In the data rows, the value 128 means zero.
Here is a table of points, one per row:
[196 169 157 140 156 157  85 156 117 119 147  96 173 109  91  34 111 101
  75 105 154  89 155 143  87 104 147 102 101 139 201 102]
[ 93 122 138 141 110 115 139 124 123 131 107 127 140 173 176 175  91 140
 164 176 166 141 123  57 137  82 114 142 154 176 162  90]
[ 88  42 136 101 168 114  64 228 179  71 105 158 113 161 134 123 184 135
 145  91  91 162  85 150 122 145 166 161 106 108 127  73]
[101 115 102 177 127 112 125 153 168 126  81 133 103 137  97  99 111 104
  92 129 126 155 114 106 120 136 107 175 105 114 206 157]
[103 142  96 131  98 214 136  89 141 107 121 139 109 124 129 100 117 189
  90 114 100 176 190 120 165  84 101 169 162  98 139 143]
[107 134 142 127 113 192 153 102 115 177 129 101 140 126 158 143 155  82
 142 134 136 123  98 101 182 117 111 115 124  64 117 127]
[150 112 100 150 117  94  77 122 180 100 135 155 130 142  93  61  97  74
 135 127 139 125 172 120 158 125 128  94 154  65 126 138]
[117  77 151 165 119  77 124  99 189 124 200 115 147 114 116 184 124 174
 125  68 149  83 153  90 140 131 161 142  80 155 114 109]
[154 131 134 130  97  50 157 109 166  95 160  97  61 123 162 108 149 117
 115 104 164 124 138 113  74 134 111 149 145 104 108 157]
[166 113 138 127 124 158 101 147  76 138 141 130 132 133 172 150 107  91
 143  51  96  61 128  85 142 118  99 120 172 109 162 109]
[ 96 165 148 108 113 148 115 170 168 128 168 135 151 146 108  91  86 133
 160  80 104 184 126 177 111 141  94  45 143 181 113  95]
[138 147 119 174 159 119 137 176  91 125  97 134  97 157 161 145 135 156
 123 133  92 102 165 152 148  82 154 120 154 124 106 164]
[129  96 117 193 157  78 127  99  29 248 146 133 110 164  47  82 116 177
 156 148 177 115 153 156  94 147  95 156 167 124 155 118]
[170 108 148  81 158  96 104 184 158 149 103  77 139 167 160 142  94 123
 147 182 194 115 186 172  92 112 100 165 110 113  89 235]
[ 89 104  35 114 126  73 138 152  93 117  94  82 161 169 110 153 150 167
 141  74 130 153 113 108 121 115 147 145 168 153 138 125]
[134 164 139 109 163 125  87 133 101 145 241 142 147 100 131 161  93  72
 137  90 122 188 137 181 133 115 106 155 131 147 138 157]
[136 136 126  95 139  80 114  91 119 115 106 116 130 110 138 120 142 115
 131 129  93 123  77 140 126 114  91 125 146 125 146 110]
[154 116 110 117 184 118 122 125  74 105 162 156  74  66 166 182 123 130
 120  94 164 114 174 144 135 130 127 126 115 132 116  83]
[141 138 107 140 123 123 114  87  69  93  78 141 166 157 144 166  66 121
 128 118 183 146  78  83 104 150 165 155  95  85 108 128]
[132  93 138  92 129 154 119 124 147 106 165 139 144 177 139  72 133 168
 116 149 155  38 106  99 198  99 136  92 144 128 129 114]
[115 171 119 115 104 173 102 154  89 135 130 119 126 183 128 168 149 139
 115 125 152 204 127 101 117 173 148 157  90 152 139 132]
[126 128 129  70  76 135 155 102 127  96  92 153  87 139  60 110 136  87
 185 132 155 111 176 177 154 119 132 141 110 154 111 132]
[138 123  70  59 192 162 134 133 194 164  98  93 129 166 134 123  87 184
  63 115 100  68 136  99  12 118  51 130  94 150  24 188]
[128 139  94 138  80 108  83 103 105 149 124 124 117 120 222  78 125 190
 142  99  91 130 140 131 131 150  88 104 119 168 122 120]
[233 110 154 146  88 158 107 148 120 115  47 145 160  86 111 179 188 135
 133  58 124 163  85 118 116 117 139 100 140 128 108 159]
[ 91 111 167 126 131 101 140 153  62 126 132 128  93 116  80 134 171  54
  45 115 151  99  75 146 142 120  75 108 122 127 100 150]
[136 179 104  89 153  87 111  71 144 100  96 150 158 103 113 138  90 106
 159 127 123 130 128 195 151 163 123  98 122 116 128 143]
[156  96 175 113 151 118  94 115 151 173 142  58 161 164 165 188 142  63
  97 180  66  78 170 147 113 156 105 110  92  97 128 136]
[133 127 122 106  56  74  78  74 120 146 150 136 134  94  88 197 132 149
 127 138  71 154 129 189 107 119 128 133 130  80 142 141]
[141  98 166 162 140 126 167 133 165 127 113 197 185 110 167  73 149 151
 126 123 204 153 142 154 105 112 124  51  88 116 143 166]
[124 112 107 140  79 188  91 157 157 146 130  97 160  77 166 142 186  90
 195 117 132  48 111 121 123 105 150 106 149 115 184 196]
[170 138 152 102 150 138 136 114  99 125 179 149  59 202 140 110 141 145
 139 166  82 133  53 153 103 120 127 183 117 148 168 165]
[137 156 162 141  82 155 159 140 173 173  99 117 129  97 151 165 136 118
 132  83 113 131 110 148 136  85 159 236  61  91 112 114]
[ 61 120  83 122  99 125 144 142 111 144 153 124 201 130 196 121 120 125
  88 141 112 123 135 137 149 147 168 101 113 143 152 157]
[134 118 125 119 131 104 147  73 174 123  97 156  88  98 103 108  98 152
 169 210  92 128  86 161 107  66 136 141 131 189 123 110]
[116 147 131 205 143 149 138 105 111 119 151 165 108 132 186 128 157 165
 151 136  75 119 139 152 112 124 166 160 148 133  76 140]
[183 116  83 198 133 154  87 171 172 133  88  94 145  93 165  99 131 114
 151 145 146 160 100 141 177 192 155  95 195 162 115 127]
[ 89  87 161 128 157 187  79 117  92 136 158  78 135 130 150 121 177 161
 112 135 162 134  54 192  82 157 145 131 164  89 132 129]
[152 128 123 140 106 130 130 138 108 178 103 104 103 124 159  64  93 146
 123 140 118 164 121 146 136  97 165  78  55  77  95  79]
[116 130 127 121 119 160 133 107 163 109  86  83 153 158  82 133 131 159
 152 101 147 134 146 183 156 217 119 176 110 178 164 107]
[113 140  99 134 110 183 161 124 113 124 158 162 141 101  92  92  50 149
 177 151 115 109 139 107 118 123 142 173 135 125 142  97]
[113 113 144 134 125 149 118  98 162 159 123 167 114 154 129 167 150  95
 114 149 142 153 151  94  74 165 137  66 153 111 114  91]
[134  81 123 104 158 139  77 150 126 144 151  75 141 113 117 122 146  88
 180 178 112 168 159  60 104 124 109 148 115 184  76 163]
[105 106 181 161  91 159  94 144 108 122 101 112 145 145 100 144  71 111
  74 149 146  69  86 181 139 129  97 112 174 125  70 105]
[120 123  63  66  90 116 142 136 116 126 143 118 109 115 114  69  99 103
 113 138 112 142 114 117  98 172 179 114 134  79 126  86]
[122 175 207 159 156  77 133  94 183  69 135 141  77 129 132 150 154 160
 133 126 144 121 124 101 107 127 139 115 169 152 107 124]
[124 120 122 121 104 165 153  96 117 129 144 140 152 135 159  94 169  59
 115 113 152 130 135 133  99  82 151 169 141 163  96 127]
[143 124  84 126 125 164 163 106 132 171 126 160 103 135  85 123 230 131
 154 133 101 110 109 126 158 209 125 153 122 158 130 138]
[123 135 184 138 133  35 173 109 116 122 130  91  97 129 111  88  97 115
 120 110 133 169 190 156 141  99 166 138 160 155  52 105]
[ 64 121 133 102 194  87 112 104  93 163 103 166 190  99 185  79 168  94
 107 121 105 120 135 120 138 146 136 192 151 145 127 111]
[134 136 152 139 144 142 122 167 169 152 125 109 116 158 121  69 126 129
 131 136 131 131  87 102 136 120 100 135 167 136 115  69]
[224 109 126  80 128 109 206  54 154 191 132 139  94 141 108 161  58 146
  30 155  91 172 150  84 201 126 186 113 202 205 210 135]
[103 130 150 113 130 157 118  83 120 104 141 114 141 160 173 114 143 152
 177 104 115 102 142  74 175 118 129  79 119  41 163 181]
[109  92 116 113  98 155 101 160 109  87 122 169 114 159  92 141  93 135
 159 139  69 146 111  85  94 129 116 104 128 136 141  93]
[137 139 151  69  76 146 144 156 106 116 104 158  68  83 123  92 115 109
 101 126 155 121 133 119 118 167 102 165 169 117 162 150]
[ 91 115 184 109  84 103 143 137  83 113 121 165 117 150 108 122 103 147
 143 148 140 119 120 115 167 153 121 145 127 141 136 184]
[107 109 161 128 132 189 154 135 131 145  57 154 140  42 151 172 108 135
 115 134 117 153 171 130  99 140  98  91  93 137 141 119]
[114 160 134  88 125  88 131  98 138 114  84  97 142  93 138 130 109 156
 142 179 140 128  78 122 178 105 133 175 130 133 163 121]
[ 96 161 159 122 175 122 158 171 174 151 128 142 176 122  57 117 140 142
 126  89 112 125 175 131 165 115 145 121 141  71 123 150]
[112  99 129 122 190 190 202  99 114  81 146  77  89 114 120 167 106 126
 145 109 139 138 110 154 151 109 136  73 131  98 125 146]
[112 112  60 163 157 137 132 175 163 106 133 139  61 150 106 204 101 103
 144 177 149 120 133 152 141 173 149 112 146 143 140 123]
[105 136  81 164 129  87 116 139 135 121 170 131 100  78 101 121  70 124
 142  85 118 155  79 141 136 184 110 164  66 135 145 173]
[104 162 101  88  95  69 139 126 171 160 112 156 106 138 116 200 151 132
 155 151 136 109 129 151 141  92  78 129 159  75 168  78]
[139 162 156 140 139 149  91 128 117 115  98 153 127  85 156 151 108 126
 137 140 139 100 155 128 124 112 154 167 149 137 103 104]
[149 127 138 115 108  84 126 173  94 103  89 134 121 173 115 111 171 127
 114 129 107 136 136 112 144 118 131  78  96 156 125 132]
[134 152  67 123  87 150 126  90 145 114 228 167 149 149 146 165 158 133
 109 156 191 165 127 129 175  84  99 135 109 178 122 106]
[219 112 166 162 119  74 250 215 119  77 206 100 238  79 139 130 165 193
 165 224  96 165 171 129 120 173  70 153 131  57  89 108]
[ 91 166 141 128 139 109 161 158 156 173 170 123  98 100 156 153 120 154
 120  73 184 100  87  98 123 126 182 103  87 148 107 122]
[126 140 109 196 122 132 176 105 106 100 126 123 147 162 131 144  94  58
 152  93  51 111 126 141 124 150 117 124 113 152 118 138]
[111 109 112 150 144 137 134 107 133  83 104  86 116 161 122  92 162 110
 105 141 124 136 151  89 125 133 110 140 127 107 126  69]
[157 138 117 161 173 123 115 121 149 144 116 181 161  99 103 141 128 115
 101 129 109 141  64  94 131  89 136  90 128 111  88 154]
[ 59 180 123 118 112 133 110 147 100  95 153  84  87  73  54 116 158 155
  81 160  97  95 153  92 101 111 147  95  90 171 136 138]
[156 195 134 140 148 127 121 111  67 130 124 109 186 143 111 116 183 120
  87 120 185 111 141 121  50 114 168  71 110 132 201 122]
[145 135 129 146 180 159 120 132 116 134 115 156 109 123 103 146 148 141
 118 126 167 117 164 100 158 120 114 136  76 102 119  85]
Along one direction, these points spread out more than along any other. How many in every 100 of the points above lie lower along it than each point below? Round to a whole number. More than half of the points above lie lower than the first one.
[ 91 166 141 128 139 109 161 158 156 173 170 123  98 100 156 153 120 154
 120  73 184 100  87  98 123 126 182 103  87 148 107 122] 59
[224 109 126  80 128 109 206  54 154 191 132 139  94 141 108 161  58 146
  30 155  91 172 150  84 201 126 186 113 202 205 210 135] 0
[128 139  94 138  80 108  83 103 105 149 124 124 117 120 222  78 125 190
 142  99  91 130 140 131 131 150  88 104 119 168 122 120] 45
[120 123  63  66  90 116 142 136 116 126 143 118 109 115 114  69  99 103
 113 138 112 142 114 117  98 172 179 114 134  79 126  86] 26
[138 123  70  59 192 162 134 133 194 164  98  93 129 166 134 123  87 184
  63 115 100  68 136  99  12 118  51 130  94 150  24 188] 84
[101 115 102 177 127 112 125 153 168 126  81 133 103 137  97  99 111 104
  92 129 126 155 114 106 120 136 107 175 105 114 206 157] 31
[157 138 117 161 173 123 115 121 149 144 116 181 161  99 103 141 128 115
 101 129 109 141  64  94 131  89 136  90 128 111  88 154] 77
[ 59 180 123 118 112 133 110 147 100  95 153  84  87  73  54 116 158 155
  81 160  97  95 153  92 101 111 147  95  90 171 136 138] 35
[105 136  81 164 129  87 116 139 135 121 170 131 100  78 101 121  70 124
 142  85 118 155  79 141 136 184 110 164  66 135 145 173] 20
[107 109 161 128 132 189 154 135 131 145  57 154 140  42 151 172 108 135
 115 134 117 153 171 130  99 140  98  91  93 137 141 119] 78
[112  99 129 122 190 190 202  99 114  81 146  77  89 114 120 167 106 126
 145 109 139 138 110 154 151 109 136  73 131  98 125 146] 54
[170 138 152 102 150 138 136 114  99 125 179 149  59 202 140 110 141 145
 139 166  82 133  53 153 103 120 127 183 117 148 168 165] 11
